Here are some points, each followed by its number:
ndarray[2.1 0.5 -0.6 -0.8 0.6 1.0 -0.1 0.1] 0
ndarray[-1.1 1.0 -1.0 -0.1 -1.2 -1.1 1.0 -0.3] 1
ndarray[-0.7 0.0 1.4 0.6 0.8 -0.1 -2.0 -2.1] 2
ndarray[-0.3 0.3 -1.0 -0.5 -0.4 -2.0 0.8 0.8] 3
ndarray[0.2 -0.1 -0.4 0.2 0.8 1.1 0.1 0.8] 4
ndarray[-0.7 0.3 1.4 0.7 -1.0 -0.2 -0.6 -1.7] 5
ndarray[-1.3 -0.3 1.7 0.5 -0.4 -1.5 0.8 -0.5] 6
ndarray[0.9 1.2 -2.2 -2.7 0.6 1.6 0.5 2.5] 7
ndarray[-0.1 -1.0 1.6 1.3 -0.1 -0.5 -0.3 -0.9] 8
ndarray[0.2 1.1 -0.8 0.4 1.1 0.7 -0.7 0.9] 9
ndarray[-0.2 -0.6 2.6 1.2 0.2 -0.8 -0.4 -1.9] 10
ndarray[0.9 -0.2 0.1 0.5 -0.6 0.2 0.3 1.5] 11
ndarray[-1.1 -1.6 4.4 2.3 1.3 -0.3 -0.2 -2.2] 12
Which point above is nearest to each new point, looking only along the 2 directions in which the numbered points spread most? Its number follows each.
ndarray[-0.6 0.6 2.0 0.5 0.3 -0.1 0.3 -1.5] 8
ndarray[-0.5 0.3 0.2 -0.4 -0.6 -0.7 0.5 -1.2] 6
ndarray[-0.2 -1.4 0.5 1.1 2.0 1.3 -0.7 -0.8] 2
ndarray[1.0 0.6 -0.1 -0.3 0.4 0.9 -0.3 -0.5] 4
ndarray[-0.3 0.5 -2.7 -2.3 0.4 1.4 -0.1 1.5] 7
ndarray[0.4 -0.8 -0.5 0.4 0.6 0.0 0.3 1.0] 11
ndarray[1.0 0.2 -2.4 -2.1 -0.2 1.8 0.4 2.5] 7
ndarray[-0.3 -0.3 -0.2 -0.3 -0.9 0.3 0.6 0.4] 11
ndarray[0.6 0.5 3.9 3.1 -0.3 -0.9 1.7 -2.3] 10
ndarray[-0.5 0.0 -1.5 -0.6 -0.6 0.6 0.3 0.9] 11
ndarray[0.2 0.2 -1.4 -0.2 0.8 0.6 -0.1 0.8] 9
ndarray[-0.2 -0.7 1.1 0.0 0.1 -0.9 0.0 -0.4] 5
ndarray[1.0 0.3 -1.7 -0.7 1.0 2.4 -0.2 1.1] 0
ndarray[-0.9 -0.4 0.3 0.9 -0.1 -0.9 -0.3 -0.1] 5
ndarray[-0.2 0.1 1.9 -0.1 -0.5 -1.3 -0.1 -0.3] 5
ndarray[0.0 -0.1 -0.4 -1.0 0.0 0.1 -0.5 0.6] 11
ndarray[-0.2 0.5 -1.2 -0.4 0.1 0.7 -0.4 0.2] 11
